Each path below is one point turned by a fixed rotation once a step. After each direction that follows a path, write how fast that rotation turns it, in degrees per step (0 if it stays still).
Each turn is a multiple of 5 degrees from 10 to 175, or 0.
Each row of a path follows its step; steps can be skipped.
Path 1:
step 0: [ -1   6   4 -21  -9 -11 -14  14  -1   4 -23  22  16 -12  11   6 -26 -22
   3 -41 -17 -10  11   0  15   3   7   2  24   7 -16 -13   6  17   1   4
  23  13 -17  -9   1  31 -14 -17   7]
step 2: [-18   9  23 -11  -1 -18  36 -15  11   4  15   6   6   9  -4 -18  14  -6
   0   4  -2   8  21   4 -10 -11  -6  28   2  -7 -14 -41  18  13 -16 -14
  12  13   2   7 -20   9 -26  -8 -11]
step 3: [ -1 -23  -8  21 -11  20  15   1   4  37  10   9   6 -16 -11 -45   1  -8
   2   5 -15  -3  10  -3  20   5 -16  -5 -29   9 -21  24   8  -3  13   5
  15 -13   3  14   3   0  -4 -20  -3]
step 6: [ 13 -21  19 -25   8   8  18 -17  16 -18  -2   0  -5   8 -13 -12   3 -19
 -26  17 -24   2   1  17   1  -5   2  -9  -2  17  39 -21   6   4 -14  27
 -16 -11  -4   0  -3  21  16 -16  -5]
step 8: [  7 -15  17  20  20  10  -3  16   9   9   7  10 -23  -3   8  -8 -16 -18
  -8 -13  -9 -17  -5   5   6  13 -23  -8   3   5  10  -5 -38  34   2  10
  13 -14   4 -13  12   4 -39 -23  -1]
step 14: [-27 -26   3 -45 -15 -20  -3 -15  -1 -17  15  23  14  11  -4 -25  -6   3
   2   7 -17   3  25  -4  24 -12 -14 -24  -3   6   0   6   7  -7 -18   1
   6   1 -16  -4 -10  -4 -17 -14  -4]
step 15: [-18 -16  11  27  -8  17   8  17 -10  10 -27  28   6   2 -20 -20   4  -6
  10  29  -5 -33  -8   8  -3   5  -8   3  14  14  15 -17   2   2  -2  17
  -9 -25 -14  22  -2  -6  -4 -11  22]
step 19: [ -5  12  30  15 -15  20 -21   2  24 -21 -23  12  10  24   0 -29  12   7
   0   5  -3   4   9 -11  18  10 -26  11 -13   2  -4  -5   8   6 -22   4
  33   7  12 -19 -10  -5 -22   3   0]
[-13  -6  -1  -1   5   6   2   3   6  -8   3   3  -4  -6  -4   0   2  -2
   7  -1   0   3   4  -6  -3   1  -2   1   3 -10   5   0   1  -3   3  -4
   4  -4   4  -2  -2   0  -6  -7  -4] | 60
[-8 -3  6 -5  2 -4 -8  0 -5 -2 -1 -9  4  3  0 -1  1  7  1 -6 -8 -2 -1  5
  2  0  3  7  2  2 -8  1  3 -6  1 -4 10  2 -4  2  2 -3  0 -1 -8] | 155
[ 5 -3  4 -3  2 -7 -2 -5 -5 -1  6  2  4  5 -8 -1  9  0 -1  7 -1  5  1  0
  0 -1 -9  2 -1 -7  2  0  1 -9 -2  3 -2  6  4  8  0  7  1 -6  4] | 90
[  8   4   2   0   5   0   1  -7  -1  -5  -4  -3   4  -1  -1   0   1  -2
  -1 -10   3  12   4   1  -7   4   0   2  -2   5   0  -4   5  -3   4   4
  -5  -9  -2  -7   1   3  -6  -3  -3] | 65
[ -3  -9   0  -8   4  -2  -2  -4   1  -7  -4   0   0  -1  -2   0   3   4
   2  -1  -1   1  -7  -3  -1   1  -1 -10   8  10   6   2   1   5   6   6
  -5   4  -7   5  -1  -6  -1   0   5] | 45
[  0   9   3  -4   7  -6  -3   4   7   3   0  -3 -11   4  -6  -1   4   1
   5  -4   5  -2   5  -4   4  -2  -5   0  -7   4  -1   4   0   8  -2   1
   3   4  -3   3   0   7  -9   4  -1] | 130
